Rows are one point carried round by a steady rotation, each followed by how many ticks it has turned.
The counts run from 0 to 120.
[148 117 165  71 119 195  93 183 132  87 123 117 129 121 140 114 171 134
 141  84 148 126 109 137 131 148 100 109 140 147 144 110 114 164 166 118
 120 118 125 121 146 139 115] -> 51
[131 135 123 143 116 115 149 162 172 112 141 152 172 118 110 177  99 162
 166 158 133 113 162 128 168 112 103 106 102 153 149  94 128 168 130  84
 142 145 163 129 109 144  99] -> 100
[139 109 128 164  95 109 134 106 150 120  96 172  99 151 150 159 136 132
 145 128 118 187 123 135 151 103  88 181 184 113 100 152 157 119 108 159
  86 132 114 122 128 133 161] -> 40
[161 135  89 141 137 102 181  99 172 157 122 108 127 151 127 121 129  87
 112 160 121 158 130 159 120 134 190 138  81 109 127 122 116 122 125 105
  89 154 149 125 140  80 152] -> 117
[154 138 119 155 140 154 139 112 179 125  86 109 132 123 128  96 149 110
  65 122  91 125  91 171 108 138 165 145  89 100 126 120 109 138 154 107
  80 141 109 111 135  79 141] -> 7
[166 132 131 106 173 137 144 125 170 132 127  85 144 112 121  85 173 112
  93 109 143  96  93 157 125 148 183 117  76 131  99 138 120 125 152  98
 109 151 136 117 154  83 134] -> 5
[101 108 110 140 131 166  56 132 110 112  77 167 104 164 160 133 154 157
 115 108 145 125 131 115  97 191 126 137 124  91 144 116 152 137 140 164
 121  93 128 136 141 146 132] -> 80
[128 107 152 148  89 145 135 159 137  89 134 124 176 115  92 142 134 148
 152 153 151 140 144 106 184 123 113 123 163 140 127  65 119 153 119  78
 160 129 134 148 101 160 102] -> 98
[122 120 126  83  97 116 128 122  84 158 155  89 157 154  74 156 120 116
 132  73 142 112 136 156 135 119 146 116 110 197 116 103 131 171 133 136
 139 154 106 171 123 118 145] -> 59
[165 118 168 116 118 115 136 141 162 102 159 134 112 117 118 128 153 131
 185 128 179 161 116 117 157 116 122 144 182 166  98 184 163 101 111 132
 134 161 133 119 154 144 138] -> 43
[142 116 173 159 119  86  96 101 122 142 128 151 155  83 108 134 183 151
 102 111 125  93  93 160 134 104 142 152 157 104  71 115 150 121 133 159
 113 137 117 121 154  77 137] -> 36
[129 140 133 162 135 166 168 162 158 119 162 136 162  94  91 118 139 138
 115 158  95 120  89  97 113 109 115 121 111  93 116 166 126 153 136  88
  65  88 117 134 112 118 128] -> 93
[104 102 156 107 147 128 131 118  81 135 100  62 129 122 153 109 108 146
 106 127 137 115 125  98 147 113 114 125 162 105 167  91 112  87 131 167
 173 133 148  99 120 183 129] -> 26
[121 135 120 139 120 114 157 151 169 126 140 156 141 120 123 184  79 161
 163 172 120 120 164 132 159 131  93 105  77 148 166 121 123 174 124 100
 142 142 158 125 111 153  96] -> 101
[122 181 124  95 140 140  97 154 127 117 125 117 149  95 178 121  93 149
 146 151  81 103 124  87 100  86  88  74 114 113 137 122 100 124 135 140
 101 115 127  83 142 143 120] -> 22
[140 108  99 171  99 154  91 110 134 115  48  90 129 147 130  99 167 115
 103 118 121 180 107 141 151 131 125 151 138 147 103  98 144 143 123 108
 113 136  80 149 111 134 141] -> 10
[119 143 140 138 167 123 100 144 126 111 100 135 157 164 105 119 148 189
 120  71 174  74 137  97 112 141 154 125 138 133  92 158 185 115 151 142
 136 129 122 129 135 153 147] -> 83
[122 134  64 105 156 122 136 126 147 146 103 162 112 146 199 144 104 129
  91  69 111 113 145 116 171 138 106 131  96  77 107 110 118 120 113 166
  92 124 134 102  94 138 130] -> 110
[140 110  99 174 102 164 112 100 143 116  51 102 127 145 132  98 150 105
  80 129 103 171 101 150 125 140 135 156 121 125 127 101 119 148 130 104
  99 131  77 132 106 118 142] -> 9
[115 131  94 117 130 108 141 104 118 201 180 141 134 114 119 161 107 116
 134  96  75 107 107 138 101 108 109 121  76 152 124 144 117 153 127 133
  87 110  80 146 122  96 152] -> 62
[147 142 165 156 116  87 108 108 144 133 125 173 159  97 108 143 160 146
 118 111 101 100 106 163 125  95 131 150 162  99  72 113 144 122 132 160
  90 131 120 114 145  82 142] -> 37
[144 173 122 176 110  97 135 115 184 119 110 103 157 119 106 125  92 152
 153 157 100 143 129 143 110  94 133 112 112 197 117 164 149 135 135  95
 131 173  86 111 126 145 134] -> 14
[111  98 132 135 121 125 111 102 108 154 176 138 153  91 129 106 138 101
 139  83 121 136  99  95 128 109 143 134 185 124  98  75 110  93 117 120
 141  98  56 143 109 126 140] -> 66
[121 155  83  99 152 124 123 135 150 136 125 176 137 139 182 149 102 123
  86  76 100  90 161 131 153 134 122 116  90  80 100  94 100 126 121 161
  86 129 129 108 108 115 120] -> 109
[140 120 118 115 108 154 138 160  94 128 161  90 164 136  80 115 179 114
 134 152 159 132 118  82 133 133 154 126 122 132  73 169 159 152 101 107
  90 101 137 173 146 114 140] -> 90
[142 124 101 166 116 161 126  99 163 125  67 108 130 143 131 101 150 105
  69 126  91 153  97 165 110 137 152 151 108  99 125 112 109 143 145 114
  78 132  94 122 117  97 146] -> 8
[138 124 160  92 140  87 139 130  87 138 108  63 167 139 128 133 127 158
 126 131 151  93 139 120 143  97 142 114 147 116 141  61 123 112 147 143
 161 153 187 109 149 142 144] -> 28
[118  82 110 149 144 116 150 104 138 159 146 139  88 135 171 137 116 122
 201 156 161 184 129  95 114 149 127 141 134 133 187 115 135  97 117  98
 160 113 140 128 136 156 137] -> 72
[111 119 113 142 118 111 153 129 156 133 150 154 114 111 134 185  70 151
 142 170 121 121 156 142 161 157  91 111  68 140 176 150 117 167 113 126
 152 139 156 127 101 153  86] -> 102
[131 136 163 119 140 118  95 125 148 126 150 171 136 116 125 130 137 142
 160 157 160  94 144 139  71 169 184 107 109 116 167  99 123 112 153 116
 150 121 156 115 173  97 122] -> 76
[138  98 160  73  85 204 103 166 115  86 131 132  92 137 150 115 147  92
 130 130 142 175 110 142 128 167 112 128 142 121 171 134  98 144 128 144
 105 121 135 134 149 133 120] -> 49
[113  94 140 187 109 183 162 138 144 110 135 133 147 101 108 118 125 128
 100 167 105 157  94 101 146 131  98 151 145  78 142 133 103 144 125  94
 107  94 101 139  81 156 118] -> 95
[148 135 129 169 104 100 131 107 159 123 102 194 121 137 144 157 135 139
 132 126 100 160 120 148 131  92  99 177 171  96  99 130 150 115 112 164
  63 134 120 114 131 112 159] -> 39
[131 165 133  87  95 148  60 147 103 106 150  94 161  89 145 105 121 113
 163 170 110 114 136  94 114 107 122  67 124 157 104 111 109 131 107 135
 132 130 112 115 163 129 105] -> 20
[155  97  92 155 116 149  95 100 146 137  95  98 102 105 147  90 189  96
 126 154 148 180  88 135 136 168 150 141 100 141 112 119 133 133 111  89
 115 126 109 145 150 101 120] -> 120
[129 133 116  81 114 103 131 124  98 172 169 107 164 143  93 164 120 122
 148  79 124  99 130 152 118 106 138 114  92 191 108 109 132 174 129 130
 117 139 109 160 140 103 147] -> 60
[146 108 135 148  97 108 132 115 142 113 114 155  91 144 146 147 149 124
 159 124 153 191 124 121 165 112  90 175 189 133 100 164 165 107  95 158
 103 137 118 125 130 157 153] -> 41
